Each row has a name. Each question is about the rows just above it.

Rame: [160  78 133 147  93 116 139 144 123  76  78  88 123 111 123  96 165 121
 163 136 121 162 160  86 146 161 147 164  89 109 161 162 146 103 174  89
 131  74 101 173  90 165 130 163]
Gubi: [160  78 133 147  93 116 139 144 123 127  78  88 123 111 123  96 165 121
 163 136 121  91 160  86 146 161 147 164  89 109 161 162 146 103 174  89
 131 162 158 167 100 126 140  75]
daf: [160  78 133 147  93 116 139 144 123 127  78  88 123 111 123  96 165 121
 163 136 121  91 160  86 146 161 147 164  89 109 161 162 146 103 174  89
 131  74 101 173  90 165 130 163]
Whose row is [160  78 133 147  93 116 139 144 123 127  78  88 123 111 123  96 165 121
 163 136 121  91 160  86 146 161 147 164  89 109 161 162 146 103 174  89
 131 162 158 167 100 126 140  75]?
Gubi
[139 144 123] with +1 step of 1 on every entry:
[140 145 124]
Move every entry of [78] by +1 step of 1.
[79]
Shift each entry of [121] by +1 times 1:
[122]
Move every entry of [164  89 109] by -1 step of 1.
[163  88 108]
The row with [160  78 133 147  93 116 139 144 123 127  78  88 123 111 123  96 165 121
 163 136 121  91 160  86 146 161 147 164  89 109 161 162 146 103 174  89
 131  74 101 173  90 165 130 163] is
daf

Rame: [ 59 161 177 114 179 148 136 112 166 195]
tova: [133 129 119 108 152 172 143 111 120  78]
Voko: [175 104 198 124  95  79 113 147  65  78]
muras: [100 116 160 149 136 118 114 137  99 138]
dazo: [205 116 128 142  53 106 158 145 100  22]
mut: [ 90 112 137 135 190 106 118 138 152 161]
Gubi: [ 61 124 126 124 117 129 123 151 125 160]
loget: [ 89 113 215 122 176  64  86 141 122 176]
garu: [205 116 128 142  53 185 166  85 133 113]
Shift each entry of [128 142  53] by +1 times 1:
[129 143  54]
The entry that follows [190]:
[106]
Right after [151] comes
[125]
The entry that follows [145]:
[100]

Rame: [ 85 175 177 122 100  19  97 153 145  98 187 129 132  81  93 144  98 164
  91 134 199 183 114 109 144  76 173 198  82 161  81  80  86]
loget: [145 148 150  90 137 147 136 101 122 130 114 115 159  74 106 112  83 197
  96  95 165 149 186 214  56  76 149 171 128 100  49  83 146]
Gubi: [ 99 113 194 131  65 106 157 181 169 154 144 126  93  76 126 140 111 128
 116  90  96 115 183 124 172 129 136 125  98 158 174 132 113]
ziv: [141 152  47 126 199 143  70 157 145 127 148  26  63 150 118  48 170 129
 156 172  17  97  67 105  66  89 116  69 226  59 115  87  70]
garu: [147 124  69 172 130 127 106 181  99 118 149 119 105  88 111 161 136 118
 174  89 148 125  92 131  87  71  43 107 144 139 123 180  45]
muras: [171 175 173  99 161  89 145 187 133 129 106 125 141  80  96 136 114 173
  92 110 171 124 131 171  89 107 135 105 133 119  64  91  84]
[171 175 173  99] with -1 step of 1 on every entry:
[170 174 172  98]
The entry that follows [158]:
[174]
Move every entry of [127 148  26] by -1 step of 1.
[126 147  25]
Where do [145 148 150  90 137 147 136 101 122 130 114 115 159  74 106 112  83 197
  96  95 165 149 186 214  56  76 149 171 128 100  49  83 146] appear?
loget
Right after [110] comes
[171]

Rame: [ 45 203 215 217 195  47  49  47 208  46  50  48  50  44  42  43 194 200
 206  46  40 197 198  46  42 197]
ziv: [172  89  88  69  91 161 169 166  81 165 160 162 167 170 176 173  95  91
  87 164 169  95  95 167 174 161]
tova: [ 45 203 201 217 195  47  49  47 208  46  50  48 218 208 216 213  63  60
  55 206 213  67  63 209 217  60]
loget: [172  89  88  69  91 161 169 166  81 165 160 162 167 170 200 173 169 180
 185  78  70 171 172  77  71 177]
mut: [172  89  88  69  91 161 169 166  81 186 160 162 167 170 200 173  95  91
  87 164 169  95  95 167 174  92]
What comes right after [216] in the named rows?
[213]
Shift each entry of [43] by -1 times 1:
[42]
[172  89  88  69  91 161 169 166  81 165 160 162 167 170 176 173  95  91
  87 164 169  95  95 167 174 161] is in which row?
ziv
The entry that follows [171]:
[172]
The entry that follows [185]:
[78]

Pefe: [112  99 160  96 102 158]
Gubi: [163 140 100  53 114 110]
mut: [100 140  83 173  79 138]
daf: [159 122 177  94 174 113]
The entry that follows [159]:
[122]
Right after [122] comes
[177]
What comes right after [174] in the named rows?
[113]
Right after [83] comes
[173]
What comes right after [163] in the named rows?
[140]
[96] with +1 step of 1 on every entry:
[97]
The entry that follows [99]:
[160]

Rame: [ 99  79  79 207  50 161 165 156 125 128 100 186 199 159  57 118  69]
ziv: [ 72  97  85 218  84 157 188 126  97 116 123 161 218 163  88 127  99]
mut: [ 58 115 223  85 137 127 134 160  82  94  79 119 145 110 163 103 148]
daf: [ 73 118 176  74 124  99 103 121  84 141 116 123 102 113 113 109 125]
dazo: [ 45  66  99 151  79 164 186 153  52 130  87 177 218 176 134 110 148]
tova: [ 64  92 131 114 146 101  85  73 100 134 144 112 134 118 155  93 175]
loget: [ 73  64 175 159 109 119 147 177  71 126 100  93 169 151 127 115 139]
Voko: [114 146 160  27 122  62 124 101  79 154 121 117 116 122 127  51 167]
Shift each entry of [159] by +1 times 1:
[160]
What comes right after [66] in the named rows?
[99]
[122 127] with -1 step of 1 on every entry:
[121 126]
[121 117] with -1 step of 1 on every entry:
[120 116]
What comes right after [72] in the named rows?
[97]

tova: [147 119 102  75  67 160 175  56  49 160  70 115  96]
mut: [127 106 195 126 195 143 191 124 159 104 129 169 124]
Rame: [126 116  83  78  34 134 187  62  39 155  82 125  76]
muras: [127 111  89  79  65 153 167  59  42 148  78 131  96]
The entry that follows [115]:
[96]
[82] with -1 step of 1 on every entry:
[81]
Right after [125] comes
[76]
[62] with -1 step of 1 on every entry:
[61]
Move every entry of [126] by -1 step of 1.
[125]

muras: [121 121 115 143]
dazo: [160 162 160  96]
Gubi: [160 171 160  96]
loget: [189 105 106 152]
garu: [175 172 174  81]
daf: [190 191 196  47]
Voko: [ 91  91  88 180]
ziv: [172 174 176  62]
mut: [162 164 164  85]
Which row holds [121 121 115 143]?
muras
Move every entry of [191] by -1 step of 1.
[190]
[160] with -1 step of 1 on every entry:
[159]
What comes right after [190] in the named rows?
[191]
Shift each entry of [191 196] by -1 times 1:
[190 195]
Shift each entry of [172] by +1 times 1:
[173]
Shift each entry of [162 160] by +1 times 1:
[163 161]

Pefe: [ 81  66  61  53 201]
loget: [187  87  80  76 172]
Gubi: [187  87  80  77 172]
The entry that follows [76]:
[172]
Right after [66] comes
[61]
The entry that follows [81]:
[66]
Shift each entry of [53] by +1 times 1:
[54]
Whose row is [ 81  66  61  53 201]?
Pefe

daf: [137 181  39  86 166 189 139 209]
tova: [144 181  45 116 169 191 140 214]
Rame: [135 166 109 129 168 170 138 169]
muras: [195 112 125  96  67 100 214 129]
dazo: [115 106 132 124  67  83 104  96]
Gubi: [188 106 133 112  68  91 209 109]
Voko: [130 183  39 127 171 194 131 209]
mut: [185 143  74 102  96 134 181 156]
garu: [178 112 127 130  77 105 173 123]
ziv: [190 196  61 125 129 167 216 190]
The entry that follows [132]:
[124]
Shift each entry of [181] by +1 times 1:
[182]
Right after [195] comes
[112]
What comes right after [124] in the named rows?
[67]

daf: [131 134 127  92 178 115 146 126 132  95  77 117 137  59 141 136 132 150
  90 127 171 126 150  79 221]
Voko: [133 144 108 139 160 174 118 151 147 124  70 152 124  75 156 174 148 176
 146 114 186 170 145 119 198]
tova: [135 161 111 126 160 162 116 134 143 110  79 156 137  68 170 158 151 180
 154 116 187 151 160 107 200]
ziv: [152 141 109 111 152 109 125 145 146 115  73 141 139  59 131 154 152 160
 153 110 136 142 137  60 205]
mut: [125 113 122  73 182 147 115 105 136 137  94 126 175  82 158 135 153 172
 131  97 179 157 117  72 195]
dazo: [152 141 109 111 152 109 125 145 146 115  73 141 139  59 131 154 152 160
 153 110 197 155 148 105 197]
What comes right after [70] in the named rows?
[152]
Whose row is [125 113 122  73 182 147 115 105 136 137  94 126 175  82 158 135 153 172
 131  97 179 157 117  72 195]?
mut
Whose row is [133 144 108 139 160 174 118 151 147 124  70 152 124  75 156 174 148 176
 146 114 186 170 145 119 198]?
Voko
Shift each entry of [139] by +1 times 1:
[140]
[111 152 109] with -1 step of 1 on every entry:
[110 151 108]

muras: [186 167 180  57]
Pefe: [179 184 201  27]
tova: [ 77  93  83 190]
Shift each entry of [186] by +1 times 1:
[187]
The entry that follows [180]:
[57]
Shift each entry of [77 93 83] by -1 times 1:
[76 92 82]
Shift each entry of [93] by -1 times 1:
[92]
Move every entry of [93 83] by -1 step of 1.
[92 82]

